In the rows, zero is written as 100.
Turns in one plane each, and the order they were made in; the first pair answered
F:
[93 112 121 129 104 99 84 96 100 100 89 92 98]  ->  [107 112 100 133 98 85 87 108 106 93 97 88 83]
[102 90 93 72 92 117 101 81 100 95 95 113 110]  ->  [91 99 110 82 96 121 91 78 100 97 84 111 112]
[71 89 114 56 91 96 101 73 108 96 104 113 112]  ->  [60 95 136 75 94 94 86 76 106 101 90 110 110]
H:
[55 95 105 91 111 128 89 79 98 112 113 84 116]  ->  [67 127 97 103 93 115 80 65 129 101 112 105 93]
[109 100 76 84 83 99 110 76 119 94 112 129 95]  ->  [95 72 86 66 96 109 124 90 89 109 113 108 116]
[58 71 108 111 90 123 72 94 92 101 115 93 81]  ->  [75 85 97 112 78 114 69 86 108 88 116 108 63]
T:
[83 81 107 86 115 115 113 87 68 119 109 89 134]  ->  [114 83 75 103 106 77 105 121 76 112 124 73 107]
[128 112 80 74 85 65 123 49 145 62 114 123 70]  ->  [59 88 156 73 125 123 118 39 101 95 83 97 132]
[119 92 110 85 82 65 90 96 135 78 137 76 52]  ->  [89 90 143 66 90 110 95 51 133 82 120 98 75]
[94 115 119 115 113 131 106 100 140 102 89 147 138]  ->  [93 99 123 136 126 108 93 147 115 116 90 107 141]
Q:
[96 70 78 71 107 105 128 110 80 96 110 93 124]  ->  [97 75 73 66 102 112 132 94 92 91 111 104 120]
[113 107 106 137 82 61 93 127 93 107 102 94 80]  ->  [106 126 118 120 69 89 101 77 113 95 91 138 87]
[138 107 27 100 80 58 117 91 130 89 105 125 76]  ->  [58 108 133 106 111 134 103 45 106 114 52 120 137]
[76 90 94 105 122 114 115 90 91 108 103 116 105]  ->  [90 87 76 107 122 97 114 113 88 107 111 103 96]
Now pairs of rows:
Between the rows of a pair lie 2 to 3 turns.
[105 71 83 108 116 77 98 155 71 101 117 60 105]  ->  [59 87 143 99 122 131 99 96 73 111 89 87 135] : Q, Q
[94 115 124 121 97 118 74 93 110 102 73 100 93]  ->  [86 84 121 105 115 123 84 106 82 111 82 84 114] : H, H, H
[121 104 67 82 81 90 113 76 107 89 110 114 81]  ->  [102 75 76 64 97 103 127 87 82 107 112 96 106] : H, Q
[71 84 130 102 114 118 100 111 87 118 87 65 110]  ->  [111 79 66 65 88 105 128 99 108 100 119 98 88] : Q, F
[96 72 101 65 117 122 126 91 83 114 116 111 133]  ->  [99 66 100 83 120 109 117 118 74 120 116 90 130] : T, F
[88 99 102 129 101 103 92 130 94 109 91 68 112]  ->  [79 100 96 87 94 134 120 80 105 101 96 110 123] : T, F, T
[111 87 70 65 95 111 122 81 103 101 114 112 102]  ->  [77 86 121 87 116 124 103 94 84 121 90 85 127] : T, F
[71 95 143 130 131 113 77 100 90 130 78 78 119]  ->  [113 67 62 55 110 116 131 76 104 110 124 118 110] : Q, F, F
[94 129 118 118 83 107 78 79 123 88 91 109 79]  ->  [70 105 142 109 106 125 79 92 96 106 89 86 108] : H, H, H
[126 126 74 101 83 92 102 62 146 93 91 133 87]  ->  [71 92 136 101 121 132 97 75 96 122 72 93 140] : F, T
[122 88 58 61 83 87 121 91 107 95 125 116 83]  ->  [64 93 139 80 107 131 101 72 88 116 84 104 119] : T, F
[77 101 111 74 114 141 121 74 91 99 86 114 119]  ->  [124 89 59 93 111 83 115 139 84 92 113 81 91] : F, Q, F
[126 115 69 113 77 68 105 113 127 83 116 122 63]  ->  [118 126 89 138 83 67 89 118 126 89 107 110 61] : Q, T, T
[77 104 135 119 110 112 82 110 84 104 83 92 108]  ->  [76 95 134 103 114 126 94 101 77 112 90 96 116] : Q, T, T
[66 93 136 91 121 132 91 84 83 116 83 97 136]  ->  [126 122 65 93 78 83 94 85 128 81 112 127 76] : T, T
[127 136 84 114 88 89 99 87 127 75 97 118 75]  ->  [115 86 82 108 124 87 104 144 76 103 110 63 104] : F, T, Q
[122 106 73 76 89 97 124 73 115 90 121 135 90]  ->  [119 78 63 71 106 92 132 103 89 101 132 110 99] : H, T, T
[74 115 124 116 101 125 76 92 110 126 63 93 93]  ->  [87 112 97 81 86 134 97 67 127 113 79 123 89] : Q, F, Q
[69 98 134 122 117 108 82 123 85 114 83 73 111]  ->  [88 135 116 113 84 109 87 71 132 91 85 129 84] : T, Q
